In the rows, 128 means zero.
One turn moves every row onto another: examples first, then more rows asked:
pidak: [137 128 128  98 117 136 163 106 141 125  82 142 108 139]
Sof: [117 112 109 109 132 122 148 124 136 139 116 163 103 126]
kuri: [121 127 141  92 122 138 137 102 140 116  79 158 127 130]
Tis: [112 134 143 100 156 127 117 112 156 123 105 140  88 139]
doto: [108 128 107  81 134 104 128 119 137 122 100 144  96 127]
vog: [108 122 146 103 144 101 153 107 138 113 108 116 123 150]
kopo: [116 136 135  98 159 143 173 131 143 109 102 139 119 141]
Kun: [149 126 139 112 142 136 146 121 124 122 108 149 103 151]
Kegim: [113 103 103 100 150 102 125 117 145 125  93 152 117 153]
dafib: [135 105 145 103 141 122 147 107 125 120  73 143 104 124]
doti: [129 108 142  93 112 105 146 122 146 125  99 135 128 152]
saka: [123 139 126 112 153 139 146 113 159 151  91 156 125 129]
Gese: [134 106 123 103 143 128 130 129 133 133 105 148 149 125]
Bapig: [135 129 154 117 143 117 157  95 146 127 105 137 115 122]
rirov: [128 147 116 103 161 117 141  96 154 139  97 143 102 133]
dobeg: [123 107 140  86 156 133 141 143 155 110  76 138 122 142]
Fud: [107 127 151  98 143 137 138 108 142 137 109 127 142 149]
kog: [ 98 131 112  87 148 112 130 111 143 129 104 162 133 143]
Relag: [134 127 119 104 155 141 138 145 143 120  99 149 111 161]
Bek: [110 129 126 113 150 135 155 116 143 152  99 139  88 145]
fased: [141 109 120 108 143 106 140 141 151 140  99 122 123 134]
Sinin: [127 136 132  70 169 130 138 123 131 115  85 150 108 139]
vas: [116 119 131  83 146 107 127 121 146 150 122 125 118 125]
zipu: [119  97 121 114 149 126 143 123 137 125 120 122 128 123]
Zag: [110 105 122  96 136 117 141 142 168 115  87 153 105 132]
Karub: [128 118 144  68 154 107 155 119 123 125  93 140 121 152]
Garat: [109 110 150  77 138 129 143 105 138 132  93 112 120 139]
Bisa: [116 122 130  94 161 113 171 134 152 127 115 130 123 119]
Pumos: [112 135 131  93 164 129 126 129 150  98 112 132 115 135]
tes: [108 115 141  94 150 112 140  98 144 145  82 162  99 145]

doti moves to Sof
kuri moves to Gese
Kegim moves to pidak
Now find these:
doto moves to dafib
Bisa moves to Tis
Pumos moves to Sinin

One turn moves every row onto another: examples first, then more rows asked:
neto: [114 142 121 128 127 143 133 134 124 125 109 110 124 119 111 131 113 117]
tolas: [134 120 134 127 143 130 110 119 127 136 168 125 127  91 136 104 112 141]
dufa: [126 148 119 133 121 169 105 119 119 142 143 134 146 109 137 133 122 145]
nolin: [135 135 108 131 111 148 111 120 128 146 152 136 152 102 135 139 118 159]
bab: [114 129 124 124 113 142 138 143 116 133 126 103 115 113 110 133 112 127]
kego: [120 120 139 130 137 120 103 129 128 128 115 128 143 126 119 111 119 106]
Pakeb: [137 122 123 114 116 134 138  98  88 118 130 126 146 118 102 124 119 136]
Bar: [127 106 127 127 127  99 107 129 138 129 126 133 151 121 120 114 118 119]
buzi: [135 142 107 132 121 149 107 114 135 140 142 143 159 106 136 139 119 153]
zeka: [123 136 110 127 130 123 135 126 140 120 106 119 140 120 112 138 113 120]
Megal: [128 139 117 131 112 163 109 122 119 147 151 132 143 105 135 135 120 155]
Zubik: [113 119 146 129 126 136 103 138 114 136 126 118 128 122 120 106 119 107]
nul: [133 130 132 131 156 125 107 108 138 127 156 134 137  98 136 105 113 134]
tik: [122 117 112 120 106 123 141 144 126 133 134 106 124 108 111 137 109 138]
Zipat: [128 136 139 131 157 138 106 109 131 129 155 131 131  99 135 102 113 128]
fos: [137 121 124 116 117 134 139  98  88 119 130 127 147 117 102 125 118 137]
kore: [137 124 123 115 116 135 137  97  87 117 131 127 147 118 101 124 119 137]
ledo: [116 104 142 125 110 125 110 147 114 142 143 115 123 116 122 108 118 123]
punes: [128 128 139 130 147 140 109 117 123 134 163 125 124  95 135 101 115 135]
sov: [131 150 114 135 128 159 104 114 130 140 137 141 155 113 137 136 122 143]
nepan: [137 122 123 115 117 132 138  96  89 117 130 128 147 118 102 124 118 136]
pufo: [127  95 129 124 110 102 111 141 127 139 143 124 139 114 120 114 116 130]
Bag: [137 122 128 129 149 120 111 111 135 130 165 132 137  93 136 106 112 141]
tero: [137 123 123 116 119 136 139  96  87 118 129 127 146 118 103 126 119 136]
Buz: [128 119 105 123 115 111 142 135 139 126 122 116 140 113 112 142 110 135]

Zipat moves to tolas
Zubik moves to pufo
nepan moves to kore
Now find these:
dufa moves to nolin
tik moves to zeka

One turn moves every row onto another: examples first, then more rows asked:
Sut: [126 159 119 133 138 123 131 112 120 145 129 137 110 135 136 162 119  79
 122 123 125 122 118 136 125 136 124 100 118 167 105 114 151 153 121 138
 121 148 133 128 152 147 104 135 121 129]
rileg: [131 119 126 106 159 114 117 118  97 125  98 139 121 114 138 140 136 121
 139 108 125 153  93 123 106 109 107 114 133 145  90 128 115 166 141 151
 126 140 131 130 152 120 105 131 127 114]
Met: [140 149 141 142 124 140 142 134 122 139 132 154 135 150 133 150 118 143
 132 153 116 139  93 150 133 111 126  96 119 165 112 123 149 153 138 166
 134 126 127 114 129 161 129 136 107 125]
girav: [124 133 110 113 142 107 154 106 128 145 111 158 146 121 125 106 120 123
 134 116 101 114  94 136 137 134 133 108 127 168 111 105 129 145 150 141
 108 121 130 121 118 148 140 127 121 134]
Gufo: [122 147 130 127 144 129 139 114 120 141 119 116 115 141 125 160 109  79
 131 115 126 125 129 133 121 118 118 104 135 150 105 115 156 153 110 145
 112 135 121 122 147 141 102 124 124 132]
ramiz: [151 143 137 141 133 149 142 125 121 134 131 148 130 156 136 154 119 142
 140 152 118 146  92 134 130 118 117  97 132 137 106 127 149 137 133 149
 131 119 125 113 141 153 122 131 100 120]
dodu: [122 141 125 133 154 156 150 131  83 119 125 144 128 130 119 140 132 108
 121 109 105 123 105 136 124 127 102 115 142 142 125  91 117 163 124 117
 127 159 143 112 146 132 133 151 116 106]
sefo: [136 132 110 102 144 110 123 122 115 113 108 137 121 117 152 147 131 124
 150 107 125 147 106 124 109 128 119  96 137 145  94 133 122 174 161 158
 132 134 140 133 142 126 110 145 118 112]
dar: [135 168 125 123 142 102 138 144  86 136 122 138 116 143 133 149 138 136
 129 125  92 133  72 135 128 149 125 110 132 147 115 119 108 153 118 129
 112 124 121 129 127 119 119 136 112 114]
Dob: [115 157 117 122 154 114 115 126 111 133 119 120 134 116 124 129 135 139
 144  97 110 134 105 113 128 134 145  98 141 135 131  85 124 145 152 175
 129 151 135 108 131 129 122 121 115 109]
Zorig: [126 142 134 130 144 118 121 110 107 135 130 120 106 129 119 157 122  79
 116 121 127 140 109 141 132 130 119 108 129 166 127 117 143 152 120 164
 118 139 120 123 147 146 109 116 125 133]
bitos: [144 147 125 117 161 136 137 139  96 117 115 124 126 118 140 132 131 139
 119 124 149 149  99 134 147 128 105 119 117 114 127 106 123 162 139 165
 111 119 152 123 149 132 113 147 121 127]
kif: [138 141 146 147 143 137 153 133 104 140 123 146 136 154 115 154 117 143
 133 151 112 148  89 141 127 104 124 109 131 149 101 123 147 141 122 158
 120 121 115 108 143 156 128 130 105 124]
Biri: [133 137 123 116 138 122 138  94 138 140 122 138 133 121 131  94 125 117
 132 105 112 126  85 138 141 137 109 110 129 145 104 113 106 155 139 137
 121 105 124 122 127 134 129 118 121 119]
rok: [129 125 122 119 148 158 139 133  96 121 124 136 137 121 116 149 127 120
 119 116 108 124 110 128 130 120  92 126 149 148 148 101 134 146 146 134
 121 167 146 114 127 131 132 127 118 115]
nidut: [127 172 127 111 123 112 145 156 117 150 114 125 130 144 139 154 120 145
 134 117  90 115  94 140 124 127 115 117 126 156 106 122 127 167 125 141
 109 126 122 130 109 115 115 133 116 117]
pala: [127 148 120 131 142 116 136 119 122 133 136 119 107 134 132 165 116  88
 123 120 124 130 119 138 123 146 117 115 141 157 119 125 159 146 136 166
 107 136 119 122 152 136 111 131 112 128]
bove: [149 158 120 118 151 128 135 137 103 128 120 125 127 111 135 143 133 144
 118 128 143 150  98 129 150 133 104 128 111 119 121 116 123 161 148 160
 112 125 163 125 151 132 111 140 115 120]
sobob: [126 146 133 173 136 119 149 149 116 140 119 137 143 130 117 117 148 105
 131 115 122 126 105 126 119 106 113 108 136 145 119 120 162 152 145 148
 121 111 137 110 131 151 131 112  96 119]
lep: [131 151 120 115 124 156 147 133 115 129 127 120 138 121 117 155 121 120
 132 109 103 120 125 127 132 117  99 115 142 144 130 108 127 172 144 129
 131 155 162 118 121 134 131 130 113 103]
Zopi: [119 130 118 108 152 104 129 129  98 127  97 151 127 115 141 139 132 120
 139 108 121 139 103 137 106 110 126 104 123 169  90 119 123 180 150 162
 128 148 134 131 142 132 115 151 131 118]
tep: [130 145 137 171 134 130 137 142 119 142 119 137 140 132 123 111 152 100
 129 114 127 128 101 125 122 103 103 102 129 142 118 118 153 154 139 139
 130 110 139 113 131 149 124 108 102 118]
gusiz: [133 151 129 177 136 125 142 144 119 138 125 144 138 133 129 115 153 103
 132 117 125 127 100 122 119 118 110 100 132 141 117 120 156 151 146 136
 128 111 140 115 137 151 127 120  94 115]
Paf: [105 166 120 124 155 134 122 129 121 141 115 126 135 128 142 119 128 133
 145  88 111 119 112 120 118 123 135  94 130 131 106  76 126 155 136 160
 133 152 131 107 137 121 113 139 120 103]
dil: [138 135 114 118 146 119 146  95 136 138 122 143 134 125 133 103 126 121
 137 108 106 127  87 127 136 148 109 116 138 137 100 116 116 139 145 127
 110 106 125 120 136 132 130 123 109 120]
gep: [128 120 113  98 158 104 136 125 101 125  88 140 135 119 135 154 125 129
 151 111 117 140 114 115 106 103 126 107 139 152  94 128 137 160 155 153
 115 142 138 129 137 130 111 133 124 125]
lunez: [125 155 123 131 135 137 155 141  93 119 135 123 128 120 106 148 128 114
 124 106 100 128 114 145 129 133 111 117 146 154 132 102 116 180 144 145
 126 148 149 113 135 136 141 152 110  97]
Goda: [142 150 153 147 128 147 138 126 118 143 131 141 129 151 124 144 123 137
 128 145 117 150  83 149 130 106 113 104 119 150  97 124 131 160 120 158
 138 117 121 113 143 153 121 131 109 114]
tisa: [130 145 125 111 153 121 132 142  84 129 105 151 128 151 144 143 130 131
 134 131 100 122  83 131 128 129 129  93 130 146 131 103 122 140 110 124
 118 133 118 127 109 128 115 128 126 137]
lor: [117 132 120 118 149 107 162 109 124 148 106 146 147 124 114 103 116 124
 134 109  99 115  95 139 133 124 125 120 133 162 100 106 126 149 139 145
 100 115 118 115 124 139 138 127 121 131]
zega: [128 156 118 113 158 134 156 147 102 138  98 139 145 123 138 141 121 144
 122 128 138 125 117 134 140 105 115 121 104 133 107  99 144 162 135 150
 102 138 162 121 140 138 113 156 127 134]
Gatat: [135 144 132 100 132 133 124 149 118 132 114 127 127 146 151 144 122 141
 134 122 106 121  89 136 130 124 103 107 135 142 136 119 127 149 128 148
 116 123 113 129  96 114 113 115 125 130]
midor: [114 166 115 124 155 127 118 119 115 153 112 132 140 120 130 133 135 139
 141  98 105 126 106 101 120 121 135 105 129 130 104  84 128 138 139 142
 128 164 144 109 141 124 109 118 116 106]
zotum: [107 156 123 129 160 120 116 131 111 144 121 128 130 116 132 123 137 143
 129  94 109 129  96 121 118 130 126 123 136 140 117  85 131 141 150 177
 121 161 125 105 144 115 117 127 114 105]
fanid: [132 161 118 116 155 124 154 144  90 134  98 138 143 121 130 142 123 137
 126 130 136 132 116 131 144 109 131 108 102 133 112  97 131 169 130 148
 108 132 167 123 140 148 115 154 127 134]
Did: [128 143 133 174 137 122 139 145 114 139 122 149 141 130 125 112 153 101
 125 120 125 123  97 130 121 110 113 101 127 154 125 115 158 151 146 146
 129 117 140 115 128 155 131 115 103 122]

Sut moves to Zorig
gep moves to sefo
lep moves to lunez
Now find these:
Goda moves to kif
tisa moves to Gatat
zotum moves to midor
sobob moves to gusiz
dil moves to girav
fanid moves to bitos

One turn moves every row onto another: examples first, then more rows asked:
luso: [138 138 143 131 125 129 108 120 125 137 115 141 119 106 128 106 114 118
 121 112 122 118]
Tazun: [ 93 111 134 152 144 136 131 137 134 111 134 120 109 144 165 108 107 130
 118 135 138 139]
leze: [145 133 149 127 122 129 111 133 124 133 103 121 122 108 125 113 120 121
 121 112 116 123]
Vod: [ 87 122 124 137 153 146 139 109 115 114 122 104 143 112 146 141 128 151
 121 128 152 139]
Binaf: [130 134 135 110 141 137 123 105 106 115 131 123 144 103 120 154 122 142
 112 126 127 121]
tepu: [144 125 146 130 117 122 115 122 121 133 111 129 118 106 128 111 119 116
 117 117 108 122]
nazu: [119 121 121 123 146 137 129 125 106 131 134 115 136 110 138 154 130 146
 124 139 154 153]
leni: [134 105 141 136 142 139 126 162 106 118 121 129 115 137 132 122 108 128
 126 130 134 140]
Sis: [ 99 133 136 129 142 142 126  86 117 112 122 108 148 103 136 133 124 152
 108 119 134 118]
danur: [131 117 136 135 134 137 127 153 116 124 125 149 113 133 130 122 108 116
 132 131 133 135]
piz: [102 138 146 143 128 126 116 105 153 120 124 111 113 119 160 100 120 129
 112 122 119 121]
forus: [142 137 150 126 120 125 117 128 124 133 111 127 121 106 136 111 117 113
 121 120 111 123]
Zun: [141 129 143 122 118 129 115 124 124 139 110 122 127 113 126 107 124 113
 122 113 115 128]
faken: [ 92 137 138 137 129 126 105 110 147 130 117 121 119 117 162 102 118 132
 116 112 129 121]
Meni: [117 119 122 118 150 141 137 127 101 116 133 114 135 111 130 158 126 141
 124 137 152 140]
Vak: [107 134 142 137 137 138 121  87 112 118 126 118 151 113 131 134 123 162
 109 124 123 127]
gepin: [102 135 139 128 145 139 131  89 111 114 128 113 146 110 128 130 120 163
 108 124 128 125]
vaf: [ 89 104 129 152 142 129 124 135 132 116 132 116 106 140 164 111 113 135
 116 137 139 142]
Rezez: [131 134 131 116 135 131 119 108 109 122 140 124 142 109 123 156 122 150
 110 136 127 130]
fitak: [112 127 124 113 148 136 138 127 101 128 129 112 136 107 134 152 130 148
 127 139 149 148]
Buge: [100 133 137 134 126 125 112 101 156 129 123 105 115 123 152 100 130 126
 114 115 120 130]
tenu: [ 83 117 130 144 143 131 122 143 136 116 127 128 112 146 162 118 116 130
 128 134 141 139]
fet: [ 99 130 140 144 127 123 114 101 150 127 118 111 113 117 157  99 124 135
 111 118 118 125]
ler: [ 92 107 128 142 144 134 126 134 137 112 141 115 113 153 155 109 116 132
 115 130 138 139]
Devif: [130 102 134 129 135 136 127 155 105 123 128 134 121 140 132 117 109 118
 122 128 133 140]
Guvuz: [133 108 140 134 135 135 132 159 106 120 122 135 116 131 142 117 106 113
 125 135 132 139]
taduv: [ 92 112 133 147 149 134 123 137 139 110 133 112 106 148 160 115 116 141
 117 132 140 138]
zudav: [133 102 137 137 135 128 126 157 105 122 123 137 115 134 135 125 109 119
 125 137 128 141]
Mevu: [ 90 127 131 137 153 143 140 110 104 122 124 105 147 111 142 130 125 161
 119 130 150 144]
vokaz: [103 137 146 135 129 126 109 107 155 126 117 101 113 118 150 104 127 136
 112 116 122 123]
tibi: [ 92 119 128 148 146 145 136 103 111 125 121 110 149 114 143 135 129 158
 122 132 149 148]
puf: [128 139 135 109 140 131 129 107 106 120 138 121 135 105 119 152 126 150
 114 135 124 129]

Devif moves to Zun
Guvuz moves to forus
fitak moves to puf
Now find these:
Rezez moves to Vak
Binaf moves to Sis
vaf moves to zudav
faken moves to tenu
vokaz moves to taduv

